Each row has a name. Each question is about the rows just above it.

Columns, left to right: L F Z R T W Q K
[-71 -21  45   1 -37  91  -7 -69] : j_710
[-31  -3  20  11  19 -35  59  76] : j_344
[ 35 -28   1  61 -10 -14  46  -5] : j_821
[  1 -35   3  56  44 -30  26  38] : j_642
Which column holds [-69  76  -5] top down? => K
Which column holds this, read top down? [ 1 11] => R
What are the next 3 entries after [-3 20]? => [ 11  19 -35]
Which column holds [-21  -3 -28] top down? => F
Which column holds this, read top down? [20  1  3] => Z
Give the next 3 entries after [  1 -37]. => [ 91  -7 -69]
Which column holds this, read top down? [11 61] => R

Columns, left to right: N J E S U D V P Y H
[ 34  34  26  29  37  32  35  28  32 -51] : j_753
[ 39  54   5   8  47 -31  43   7  53 -33] : j_270
[ 65  70 -33 -35  64  75  68 -14  73   8] : j_349
[ 39  54   5   8  47  52  43   7  53 -33] : j_278
[ 83  90 -18 -19  85  96  87 -18  94 -20] : j_185
[ -2  -1 -78  16 -62  14  -2 -23   2  31] : j_922
[ 34  34  26  29  37  32  35  33  32 -51] : j_201
[-38 -63  27  26 -46 -61 -43  26 -65  -3] : j_266
[-59 -77  14  16 -62 -78 -63  15 -80  13] : j_838
[ 65  70 -33 -35  64  75  68 -34  73   8] : j_14
[ 52  96  14  32 -61] is in which column, read top down? => D
Which column holds this, read top down? [ 32 -31  75] => D
What are the next 3 entries after [  8  47 -31  43]? => [  7  53 -33]
What are the next 3 entries after [ 14  16 -62 -78]? => [-63  15 -80]
[83 -2] is in which column, read top down? => N
Which column holds [ 34  54  70  54  90  -1  34 -63] top down? => J
What are the next 3 entries after [ 47 -31]? => [43  7 53]

Columns, left to right: B A M C
[ 23  10  32 -23] = j_352
[ -4  17   7 -20] = j_469
[-20 -23  -7  -1] = j_141
[ -4   9   7 -20] = j_750
[-63 -77 -24  -3] = j_478
Which row holds [ 23  10  32 -23]? => j_352
Whose row is [ -4  17   7 -20]? => j_469

Columns, left to right: naba fel Bibid goko nev dorup
[-92  12 -19  11  22 -22] : j_287
[-92  12 -61  12  12  -6] : j_177
[-92  12 -61  12  12  12] : j_6
Whose row is [-92  12 -61  12  12  12]? => j_6
[-92  12 -61  12  12  -6] is in which row? => j_177
Which column holds this, read top down? [11 12] => goko
Which column holds [-22  -6] top down? => dorup

Columns, left to right: biv gatos kovul bog suzu Peto bap lufu
[ -4 -14 -43  40  13 -34  31  34] : j_156
[ 80 -14 -36 -62  -9 -16 -51  -1] : j_369
[ 50  16 -46  36  49 -33  64 -51] : j_557
[-52  45 -13 -54 -67  16 -25  27] : j_587
[-28  16 -46 -24   4  13  20  14] : j_69
[  9 -23  16  23 -18 -11  12  38] : j_215
[  9 -12  25  24   8   6  23  17] : j_186
[-28   0  11 -24   4 -49  74 -58] : j_875
[  9 -12  25  24  -6  24 -32  11] : j_584
[  4 -27  17  16 -19 -11  10  28] : j_57
[ -4 -14 -43  40  13 -34  31 -65] : j_397
[ 79 -25  -3  29  21 -52  17  17] : j_735
[-11   6 -49] is in which column, read top down? => Peto
[-34 -16 -33] is in which column, read top down? => Peto
[ 80  50 -52 -28] is in which column, read top down? => biv
Which column holds [-52 -28   9   9] top down? => biv
Which column holds [ -6 -19] top down? => suzu
Whose row is [ 50  16 -46  36  49 -33  64 -51]? => j_557

Columns, left to right: sano giga ser pon bepag kuz gosam Kela tupen
[ 18 -98  23  43  44 -24  15  -2  94] -> j_942
[-98  18 -99  23  43   1 -29 -46 -36] -> j_715
[-25  18 -99  23  43   1 -29 -46 -35] -> j_518
Which column holds [18 18] top down? => giga
Which column holds [-98  18] top down? => giga
[43 23] is in which column, read top down? => pon
The row with [-25  18 -99  23  43   1 -29 -46 -35] is => j_518
What are the next 3 entries after [ 18 -98]? => [23 43 44]

